W = 146  132  119  156  127  143  148  125  121  134  135  126  114  129  118
What is the entry just right of 125? 121
What is the entry at the centre? 125
The largest entry -> 156
The entry just left of 132 -> 146

Questions about the array below.
1) Give the entry in the bottom-left corner.
2) Give the entry in the top-left corner.
3) Give the largest entry.
4) Give the bottom-right entry.
5) Give the smallest entry in the last row.
6) Give the entry just left of 103.
7) Give the top-right entry.
[[105 107 122 110 129 119 126 140 108 107]
 [140 113 124 148 105 136 123 149 117 120]
 [151 113 108 150 132 146 118 103 138 149]
 [134 104 139 134 142 123 137 112 132 111]]
1) 134
2) 105
3) 151
4) 111
5) 104
6) 118
7) 107

Questions about the array below.
1) What is the bottom-right entry?
2) What is the first entry on the main diagonal?
3) What is the bottom entry of the column that holds the smallest entry?
4) What is the third entry, reading row by row?
5) What is the last entry of the smallest entry's row?
6) What is the largest entry in the first row?
7) What is the smallest entry in the last column?
8) What is the entry in the top-right corner?
[[126 114 137 131 132 120 135 123 111 155 126 131 116]
 [131 107 141 133 134 131 133 128 115 142 128 139 116]
 [126 110 131 140 132 127 129 123 107 147 129 134 114]
 [123 110 133 138 128 125 139 126 113 146 124 135 127]
 [132 115 135 149 141 122 136 135 117 151 131 133 115]
 [128 112 131 151 143 125 128 127 112 144 124 137 116]
 [127 114 134 140 129 123 137 126 107 143 129 129 116]
 [134 117 140 146 138 126 131 122 113 149 130 135 118]
 [124 110 135 139 134 119 136 127 113 151 128 137 113]
 [131 109 138 145 137 123 136 126 116 149 121 139 119]
 [129 112 140 142 133 125 133 130 108 147 125 141 116]
 [130 116 135 142 130 121 133 127 115 144 131 132 119]
 [127 103 141 142 137 124 137 126 109 140 128 128 120]
 [129 112 137 141 136 122 136 126 113 145 131 138 119]
 [127 122 135 140 133 119 137 126 112 150 127 143 116]
 [131 113 141 144 130 120 132 127 113 147 130 143 118]]
1) 118
2) 126
3) 113
4) 137
5) 120
6) 155
7) 113
8) 116

[[110 139 125 110 113 133 119 107 155 128 148 129 115 146 126]
 [102 141 141 130 145 158 144 115 120 107 121 130 110 112 157]]
Rows and columns are numbered from 1.
Find the entry in row 2 and column 1.
A: 102
The entry in row 1 and column 2: 139
The entry at row 1, column 1: 110
The entry in the top-right corner is 126
Find the entry just right of 155.
A: 128
Find the entry just left of 155.
A: 107
The entry directly above 112 is 146
Find the bottom-right entry.
A: 157
The entry just right of 128 is 148

Read these off the grid that follows. Indices start at 1.
1) Which number is the entry at row 1, column 1?
2) Which number is the entry at row 2, column 2?
3) Which number is the entry in the top-right corner?
4) Which number is the entry in the bottom-right corner?
5) Which number is the entry in row 1 and column 2?
6) Which number is the entry in row 1 and column 3?
7) Which number is the entry in row 3 and column 1?
8) Which number is the entry at row 2, column 1?
[[126 138 142 132 135 129 126 118 128 121 123]
 [143 122 139 139 137 133 130 125 130 128 116]
 [136 131 114 131 115 129 111 124 118 123 118]
 [129 126 130 122 126 124 129 107 116 128 125]]
1) 126
2) 122
3) 123
4) 125
5) 138
6) 142
7) 136
8) 143

Read these off the row that follows.
1) The first entry?
2) The entry just right of the largest entry?
3) The last entry?
4) The 3rd entry from the end?
5) The entry just right of 136?
[157 123 150 136 132 126 131 133 130 124 117 131 139 104 122]
1) 157
2) 123
3) 122
4) 139
5) 132

131  135  130  142  113  140  139  117  108  116  127  135  130  113  124
118  129  124  129  133  133  124  113  131  129  115  122  148  133  131
133  124  128  127  127  127  131  117  132  125  126  132  126  125  127
126  125  120  123  115  121  122  120  119  132  138  122  131  134  133
122  128  125  129  131  132  124  115  129  128  119  123  145  133  130
131  131  128  126  123  124  127  127  128  131  128  128  127  126  129
125  126  129  128  126  124  133  118  129  135  125  129  128  119  125
129  126  127  132  144  143  126  129  138  130  133  131  123  120  130
128  126  128  128  129  125  127  134  128  127  129  131  125  131  126
134  128  127  125  128  128  124  127  132  122  127  131  126  130  127
136  126  128  126  119  118  127  144  120  125  140  133  114  133  127
141  120  125  125  126  126  135  106  134  118  124  137  126  130  130
134  126  127  126  129  128  128  123  133  124  128  131  127  129  127
124  123  132  121  137  122  125  129  141  139  129  121  124  134  128
132  123  120  133  136  141  125  122  134  133  135  131  124  124  135
Indices start at 1.
Give the entry just right of the centre entry.
Answer: 138
Give the top entry of the column that holds the largest entry.
Answer: 130
The entry at row 3, column 1 -> 133
The entry in the top-left corner: 131
The entry in the bottom-left corner -> 132
Give the entry in row 1 and column 3.
Answer: 130
Give the bottom entry of the column that holds the smallest entry.
Answer: 122
Give the centre entry.
Answer: 129
The top-right entry -> 124
The entry in row 2 and column 3 -> 124
Give the top entry of the column that holds the smallest entry.
Answer: 117
Give the smallest entry.
Answer: 106
The entry at row 1, column 2: 135
The entry in row 2 and column 1: 118
Give the entry in row 3 and column 3.
Answer: 128
The entry directly above the centre entry: 118
The entry just left of the largest entry is 122
Give the entry directly below the largest entry.
Answer: 126
The bottom entry of the column that holds the largest entry -> 124

[[145 125 136 128 129 130]
 [128 129 131 120 130 133]
 [131 130 123 134 128 119]
 [124 129 122 121 118 121]
 [132 127 131 124 122 134]
 [140 124 129 123 121 131]
 [120 138 120 132 134 115]
 [123 131 132 135 129 134]
 [139 132 128 129 130 117]
 [132 137 136 132 128 132]
 [113 121 128 119 130 125]
 [126 112 129 134 125 113]
 [125 121 119 150 132 126]
 [116 126 123 124 110 118]]
Counting starts at 1.
The entry directly below the largest entry -> 124
The bottom-left entry is 116
Report the top-left entry.
Answer: 145
Report the entry at row 2, column 1.
Answer: 128
Report the entry at row 1, column 3.
Answer: 136
Report the entry in row 1 and column 2.
Answer: 125
The entry just left of the largest entry: 119
Report the bottom-right entry.
Answer: 118
The entry directly above 150 -> 134
Report the top-right entry.
Answer: 130
Report the entry directly above 127.
Answer: 129
Report the top entry of the column that holds the largest entry.
Answer: 128
The entry just left of 112 is 126
The entry directly above the smallest entry: 132
Report the smallest entry.
Answer: 110
Report the entry in row 3 and column 1.
Answer: 131
Report the entry just left of 138.
Answer: 120
The maximum -> 150

Questions about the grid below.
1) Read off the entry just right of 111.
2) Read off the entry just right of 115.
3) Read off the entry just right of 129.
[[122, 129, 127, 126, 153], [136, 115, 111, 120, 127]]
1) 120
2) 111
3) 127

[[131 113 129 128 131 125 118 140 119 131 127 131]
 [150 131 123 133 115 117 132 119 126 125 123 124]
 [131 132 129 122 115 131 148 119 122 108 111 116]
 [134 126 116 132 103 128 138 123 137 115 131 111]
 [127 127 129 129 127 127 128 129 128 126 127 129]
 [128 125 128 128 129 128 126 130 126 128 128 129]
 [128 127 129 128 130 126 130 127 128 128 128 128]
 [107 121 135 128 143 144 145 120 137 122 113 128]
 [118 125 132 129 137 141 134 125 137 125 122 128]]
Indices start at 1.
What is the entry directly below 121?
A: 125
The entry in row 1 and column 1: 131
The top-right entry is 131
What is the bottom entry of the column that holds the largest entry?
A: 118
The entry at row 1, column 2: 113
The entry directly above 141: 144
The entry just right of the largest entry is 131
The largest entry: 150
What is the entry in row 3 and column 1?
A: 131
What is the bottom-right entry?
A: 128
What is the entry at row 2, column 3?
A: 123
What is the entry at row 1, column 3?
A: 129
What is the entry just right of 140?
A: 119
What is the entry just right of 135?
A: 128
The entry just right of 138 -> 123
The entry just left of 141 is 137
What is the entry directly below 103?
A: 127
The entry directly above 143 is 130
The entry directly below 120 is 125
What is the entry just left of the smallest entry?
A: 132
The top entry of the column that holds the smallest entry -> 131
